Each row has a hidden score. How much does it go up from the first row of each pair to the second? 15 means little or no change, 30 a big rise and 0 a big fall. The score is a weighted sum of the row's numbers plus the product of two more (or one squared), each taken from its middle value.
   0.724   0.019  -0.709  -1.385   0.820  -0.281   0.317   0.535   0.389  -0.411
  -0.583  -1.361  -0.276   0.687   1.077   0.127  -0.091   2.012   1.526  -1.136 ~ 13
  -0.037   0.156   0.945   1.254  -0.970  -0.760  -0.165  -0.480   0.543   1.155
  -0.288   0.175   0.773   0.349  -1.085  -0.143   0.004  -0.028   1.104   1.211 ~ 11
  -0.080   1.214   1.398   2.560  -0.916   0.628  -0.418  -1.069  -2.928  -1.316
  -0.366   0.668  -1.089  -0.709   0.987   0.070  -0.573  -1.305  -1.856  -0.580 ~ 17
   0.048   0.494  -0.205  -0.657  -0.267   0.434   0.373   0.595  -0.026  -0.106
   0.749   0.632  -1.269  -1.356   1.343   0.108  -0.050   0.317  -0.278  -1.005 ~ 18
   0.248  -0.082   0.671   0.808  -0.208  -0.711   0.191  -0.010   0.679   0.261
  -0.075   0.212   0.878   1.228  -2.021   0.494  -0.227  -0.925  -1.110   0.980 ~ 10
  -0.333  -0.692  -1.143   0.199  -0.930  -0.008  -0.660  -0.018   0.287   2.511
   0.117  -0.237   0.442   0.583   1.548  -0.248   0.316   1.319   0.504  -2.295 ~ 3
  -0.032   1.951   1.092   0.192  -1.470  -0.243  -0.399  -0.939  -0.071   1.253
   0.324   0.002  -0.339  -0.190   1.195  -0.079   0.306  -0.695  -0.347  -1.241 ~ 23
   0.375  -0.618  -1.084  -0.294   0.045   0.026  -0.003  -0.030  -0.468   0.849
   0.588  -0.977  -1.129  -1.417   1.032  -0.366   0.647   1.207   1.338   0.192 ~ 15
  -0.505  -0.036  -0.913  -1.740   0.869   0.118   0.345   1.303   1.228  -0.301
  -0.267   0.811   0.116   1.352  -0.641  -0.294  -0.837  -1.327  -1.212   0.597 ~ 14
  -0.264   2.335   0.205  -0.409  -0.794   0.230  -0.651  -0.956  -0.476   0.605
   0.448   0.582   1.967   0.428  -1.944   0.177   0.810  -0.799   0.221   0.920 ~ 17
   0.218  -0.459   1.477   1.118  -0.618  -0.354   0.330  -0.292   1.361   0.247
  -0.786   0.341  -0.314  -0.831   1.224   0.273  -0.047   1.041   1.037  -1.567 ~ 18
   0.035   0.157   0.466   0.162  -0.794  -0.049  -0.196  -0.427  -1.220   0.471
  -0.215  -0.041   0.022  -0.626   1.086  -0.141   0.421   0.592   0.553  -1.207 ~ 19
   0.269   1.887   1.707   0.717  -1.367  -0.005  -0.015  -1.032  -0.131   0.241
   0.116  -0.437  -2.022  -0.898   1.084   0.083  -0.459  -0.482  -0.731   0.290 ~ 20
  -0.177   0.373   0.059  -0.639  -1.154   0.013   0.171  -0.037   1.244   1.600
   0.707   0.706   2.166   0.270  -2.012   0.276   0.916  -0.678  -0.267   0.960 ~ 11
   1.095  -0.540   3.148   2.404  -1.943  -0.197   1.286  -0.135  -0.278   0.074
   0.224  -0.678  -0.176   0.000   0.341  -0.424   0.135   0.360   0.432   0.463 ~ 17
  -0.156   0.422  -0.836  -1.795   1.089   0.082   0.026   1.149   0.963  -0.809
  -1.098  -2.230  -0.430   0.033   0.789  -0.152   0.170   1.957   2.145   0.266 ~ 14
   0.443   1.074   0.293  -0.596   0.499   0.331   0.184   0.460   0.587  -0.893
   0.200   0.411  -0.930  -1.534   0.392   0.064   0.014   0.341   0.328   0.101 ~ 13
   0.545   1.181   2.178   1.508  -0.765  -0.608   0.237  -0.100   0.815  -0.516
   0.243  -2.329  -0.195   1.396   0.486  -0.337  -0.067   0.163   0.019   0.092 ~ 17
   0.403   1.462   0.260  -0.370  -1.611   0.991   0.109  -0.879  -1.340   0.514
  -0.357  -0.293  -1.017  -0.597   1.081  -0.102  -0.281  -0.330  -0.390  -0.699 ~ 19
   0.429  -0.567  -0.791   0.232   0.942  -0.613  -0.268   0.126  -0.486  -0.363
   0.256   0.855   1.662   1.882   0.277  -0.300  -0.052   0.290  -0.783  -2.318 ~ 16
   0.202   0.811   0.681   0.239   0.805  -0.057   0.122  -0.964  -1.474  -2.034
   0.019  -0.467  -0.504  -0.334   0.883   0.267   0.005  -0.858  -0.870  -0.389 ~ 6
  -0.239  -0.380  -0.878  -0.769   0.239   0.085  -0.050  -0.054   0.207   0.281
   1.065  -0.129   1.146   0.973   0.828  -0.399   0.437   0.549   0.479  -1.368 ~ 21
   0.965  -0.128  -0.560  -1.579   1.323  -0.616   0.439   0.783   0.898  -0.927
   0.626   1.000   0.487  -0.527  -0.568   0.223   0.434  -0.304  -0.593  -0.370 ~ 10
  -0.442  -1.576   0.272   0.590   0.662  -0.575   0.210   0.499   0.580  -0.405
   0.300   0.657   1.038   0.772  -1.546  -0.127  -0.167  -0.516   0.595   1.297 ~ 13
   0.201   0.914   0.786   0.657  -1.836   0.287  -0.183  -0.798  -0.929   1.471
  -0.478   0.775  -0.250  -0.993   1.234   0.247   0.179   1.542   0.775  -1.907 ~ 17
  -0.115   0.075  -1.059   0.090  -0.260   0.083  -1.015  -0.765  -0.997   0.517
   0.277   0.896   0.988   0.483  -2.067   0.551   0.083  -1.187  -1.732   0.993 ~ 12
   0.653  -1.607   1.132  -0.383   0.267  -0.674   1.305   1.583   2.791  -0.018
  -0.562  -0.908  -2.060  -0.822   0.447  -0.005  -0.632  -0.828  -1.105   1.169 ~ 16
   0.496   1.440   2.247   1.334  -1.018  -0.332   0.329  -0.400  -0.052  -0.565
  -0.485   0.337  -1.019  -1.695   0.595   0.561   0.072   1.277   1.595  -0.166 ~ 15
   0.084   0.662   0.375  -2.090   0.031   0.578   0.823   0.829   2.152  -0.138
  -0.298  -0.462  -1.551  -1.298   0.464  -0.045  -0.485  -0.083  -0.274   0.412 ~ 11
  -0.066   0.005   1.022   1.591  -1.209  -0.541  -0.381  -0.471   0.647   1.314
   0.100  -1.872  -1.423   0.033   0.682  -0.120  -0.322   0.617  -0.018   0.462 ~ 18
  -0.195  -0.069   0.064  -0.216   1.706  -0.109   0.395   1.583   0.994  -2.071
   0.573   0.436   0.503  -0.259  -0.076  -0.256   0.431   0.300   0.957   0.069 ~ 11
   0.489  -0.227  -1.016  -0.453   1.409  -0.411  -0.032   0.272  -0.645  -1.194
   0.041   1.633   0.771   1.808  -0.832  -0.122  -0.989  -1.218  -2.112  -0.038 ~ 9
   0.269   2.869   0.672  -0.701  -0.043   0.647   0.117  -1.650  -2.379  -1.709
  -0.098   0.278   0.235   0.536  -0.427  -0.154  -0.014  -0.924  -1.329  -0.041 ~ 6
  -0.029   0.419   0.353  -0.070   0.404   0.328   0.122  -0.324  -0.784  -1.088
  -0.187  -1.623  -0.107  -0.023   0.360  -0.241   0.335   1.292   1.835   0.394 ~ 13
   0.157   0.439   1.416   0.053  -0.899   0.394   0.527   0.207   0.384  -0.250
   0.276   1.067   0.138   0.461  -1.267   1.019  -0.349  -1.244  -2.037   0.415 ~ 10
   0.166  -0.728   1.618   1.349  -2.110   0.081   0.588  -0.341  -0.450   1.625
  -0.218  -0.575  -0.297  -0.375   0.841  -0.163   0.247  -0.610  -0.311  -0.212 ~ 15
  -0.026  -0.912   0.379   1.621  -0.341  -0.402  -0.391   0.193   0.550   0.739
  -0.853  -0.271  -1.103  -0.959   0.989   0.287  -0.343   0.506   0.466  -0.269 ~ 12
   0.045  -0.450   0.163   0.267  -0.271   0.074   0.080  -0.588  -0.598   0.083
  -0.683  -1.411  -1.558  -0.811   0.603   0.140   0.000   1.075   1.166   0.564 ~ 18
  -0.668   0.926  -0.887  -1.175   0.278   0.501  -0.131   0.899   0.157  -0.484
  -0.579  -0.857  -0.609  -0.395  -0.188   0.280  -0.179   0.796   0.994   0.730 ~ 16
   0.989  -0.564   0.968   0.113   0.337  -0.664   0.999   0.620   1.654  -0.123
   0.033  -0.826  -0.110   0.545   0.927  -0.372   0.132  -0.589  -0.858  -0.618 ~ 13
   0.011  -0.767   0.383   2.315  -2.164   0.783  -0.526  -1.149  -1.712   1.453
  -0.229  -0.253  -1.092  -0.243   0.571  -0.103  -0.404   0.771  -0.296  -0.357 ~ 19
   0.626   1.211   1.711   0.575  -0.530   0.319   0.693  -0.273  -0.386  -1.213
  -0.466  -1.769  -0.503  -0.156   0.886  -0.147   0.276   1.609   1.740  -0.163 ~ 10
  -0.086  -0.663  -1.767  -0.034   0.990  -0.052  -0.651   0.131  -0.903   0.093
   0.152  -0.890  -1.205  -1.535   0.857  -0.340   0.432   0.941   0.901   0.533 ~ 17
  -0.887   0.277  -1.057  -0.527   1.327   0.503  -0.431   1.246  -0.055  -1.303
   0.512   0.406   0.205  -1.157   1.734  -0.299   0.588   1.034   0.695  -2.085 ~ 27
  -0.648  -0.075  -0.107   0.181   0.844  -0.145  -0.457  -1.102  -0.995  -1.188
  -0.967  -0.180  -0.972  -0.330   0.687   0.328  -0.362   1.029   0.786  -0.231 ~ 9
  -0.174   0.267   0.111  -0.745  -1.623  -0.019  -0.215  -0.391   1.502   2.358
   0.353  -0.879   1.171   1.539  -1.380   0.137   0.293  -0.899  -0.620   0.897 ~ 12
  -0.029  -0.569  -0.691  -1.765   0.572  -0.099   0.548   1.217   1.694   0.240
  -0.644  -1.463   0.490   1.747   0.049  -0.349  -0.077   1.134   0.760  -0.197 ~ 13
   0.986   0.706   0.935   0.330  -1.191   0.219   0.546  -0.542  -0.996   0.101
   0.513   0.784  -0.067  -1.167  -0.838   0.497   0.287  -0.470  -0.091   0.447 ~ 15
  -0.186   2.380  -0.668  -0.988  -0.818   0.736  -0.566  -1.585  -1.938   0.858
   0.725  -0.634   0.429  -0.232   1.481  -0.372   0.889   0.971   0.658  -1.532 ~ 25
  -0.208  -0.078  -0.496  -0.092  -0.566  -0.006  -0.259  -0.734  -1.010   1.018
   0.690   0.385   1.328   1.075  -0.400  -0.550   0.303  -0.221   0.562  -0.087 ~ 14
   0.156  -1.161  -1.382  -0.244   0.868  -0.346  -0.256   0.030  -0.317   0.376
   0.292   1.838   0.565   0.251  -0.719  -0.243  -0.205  -0.829  -1.058   0.438 ~ 11
   0.087   0.309   0.962   0.469   0.512  -0.265   0.191  -0.168  -0.926  -1.259
   0.203   0.337   0.988   1.116  -0.543  -0.164  -0.145  -1.009  -0.120  -0.133 ~ 13
   0.093  -0.099  -1.008  -0.685   0.872  -0.206  -0.184   0.398   0.119  -0.430
   0.004   1.706  -0.186  -1.095  -0.474   0.841  -0.228  -0.528  -0.751  -0.221 ~ 13
  -0.874   0.611  -1.573  -1.902   0.386   0.365  -0.456   0.427   0.849   0.337
   0.106   0.929   0.736   0.309  -0.560  -0.199  -0.229  -0.692   0.011   0.337 ~ 15
  -0.310   0.191  -0.334  -0.603  -0.848   0.436  -0.252  -0.299  -0.102   0.924
  -0.140  -1.074   0.135   0.730   0.449  -0.109  -0.028  -0.225  -0.079  -0.211 ~ 18
  -0.094  -0.478  -0.190   1.011  -0.899  -0.446  -0.458  -0.596   0.367   1.987
  -0.017  -1.158   0.120   1.565  -2.155   0.524  -0.414  -0.915  -1.120   2.286 ~ 8
  -0.311  -0.647  -0.131   0.511   1.175  -0.317  -0.204  -0.303  -0.491  -1.145
  -0.665   0.773  -0.771  -0.124   0.853   0.398  -0.751   0.326  -0.531  -1.499 ~ 12
  -0.786  -1.401  -1.466   0.683  -0.321  -0.006  -1.053  -0.931  -0.916   1.991
   0.623   0.351   1.799   1.295  -1.273  -0.031   0.498  -0.458  -1.064   0.190 ~ 5
  -0.117  -0.307   0.585  -0.079   0.543  -0.366   0.174  -0.530   0.064  -0.669
  -0.335   0.272   0.326   0.922  -1.291  -0.249  -0.698  -0.801   0.186   1.836 ~ 13
   0.020   1.781   0.662   0.191  -1.055   0.139  -0.494  -1.004  -0.552   0.117
   0.064  -0.351  -1.777  -1.279   0.963   0.628  -0.648  -1.702  -0.939   0.063 ~ 23
  -0.205  -0.440   0.396  -0.047  -1.956   0.674   0.345  -0.384   0.035   1.729
  -0.807  -0.532  -0.375   0.010  -0.189   0.187  -0.138  -0.192   0.040   0.911 ~ 16
   0.228  -1.537   0.086   1.141  -1.111   0.025   0.158  -0.345  -0.472   1.434
  -0.341  -0.220  -1.214  -1.769   0.283  -0.031   0.092  -0.735  -0.145   1.058 ~ 12
   1.207  -0.774   1.261   1.523   1.466  -0.507   0.706   0.769  -0.076  -2.446
  -0.395  -0.583  -0.887  -0.866   1.034  -0.060   0.140   0.891   0.778  -0.270 ~ 3
  -0.679  -1.589  -0.436   0.821   0.132  -0.150  -0.226   0.786   0.333   0.333
   0.604   0.948   1.018   0.415   0.370  -0.017  -0.021  -0.148   0.316  -1.591 ~ 25
   0.322  -1.427  -1.330  -1.269   0.956  -0.437   0.156   0.833   0.918   0.511
  -0.019   1.231   0.359  -0.951   0.350   0.198   0.343  -0.694  -0.071  -0.652 ~ 13
   0.084   0.094   0.744   0.779   0.524   0.217   0.086   0.372  -0.071  -1.671
   0.425   0.596   1.564   1.601  -1.311   0.190   0.187  -0.682  -0.730   0.006 ~ 6
  -0.232  -1.238  -1.605  -0.688   0.593   0.000  -0.059   0.638   0.428   0.631
  -0.211   0.213   0.785   0.154  -1.579   0.021   0.206  -0.256   0.054   1.273 ~ 10
  -0.889   0.155  -1.344  -1.477   1.114   0.343  -0.427   0.729  -0.044  -0.326
   0.084   0.515   0.577   1.196  -1.128  -0.359  -0.372  -0.801   0.294   1.217 ~ 18
  -0.685   0.615  -1.102  -2.245   1.051   0.625   0.316   1.377   1.491  -0.838
   0.414   0.518   0.206  -0.968  -0.574  -0.125   0.493  -0.145   0.680   0.872 ~ 15
   0.186   0.389   0.783   0.339  -0.660  -0.345   0.011  -0.246   0.870   0.519
   0.361  -0.249  -0.117  -1.819   0.242  -0.392   0.958   1.020   2.038   0.711 ~ 19
  -0.436  -0.435  -0.108   1.909   0.147  -0.030  -0.829  -0.132  -0.413  -0.285
  -0.132   0.795   0.505   0.139  -0.914  -0.206  -0.327  -0.273   0.758   0.872 ~ 16
  -0.303  -0.876   0.702   1.382  -0.481  -0.624   0.124  -0.187   0.195   1.267
  -0.277   1.239   0.590   0.077  -1.817   0.228  -0.631  -0.917   0.350   1.752 ~ 7
   0.533  -0.357   0.403  -0.042   1.475  -0.419   0.490   0.141  -0.419  -1.846
  -0.887  -0.141  -1.389  -1.732   0.690   0.448  -0.181   1.350   1.374  -0.094 ~ 5
   0.616  -3.166  -0.302   0.712   0.934  -0.969   0.565   1.404   1.762   0.228
   0.294  -0.136  -1.346  -1.493   0.878  -0.039   0.003   0.372   0.394   0.253 ~ 11
   0.973   0.095   0.296  -0.522   1.684  -0.360   0.714   1.004   0.492  -2.459
   0.644  -0.012  -0.331  -0.278   1.265  -0.141   0.124  -0.109  -0.583  -1.575 ~ 9
  -0.292  -1.285  -1.100  -0.279   0.599   0.001  -0.095   0.611   0.167   0.559
   0.378   1.130  -0.662  -1.317   1.342  -0.234  -0.092  -0.066  -0.804  -1.449 ~ 15
   0.529  -0.712   0.329   0.344   1.045  -0.399   0.492   0.838   0.067  -1.152
  -0.082  -1.525  -0.514   1.112  -0.261   0.063  -0.289  -0.031  -0.781   1.268 ~ 18
  -0.450   0.877  -1.876  -2.331   1.093   0.603  -0.204   0.451   0.169  -0.316
   0.087  -0.169  -0.597  -0.215   1.106  -0.183  -0.234  -0.771  -0.957  -1.181 ~ 20
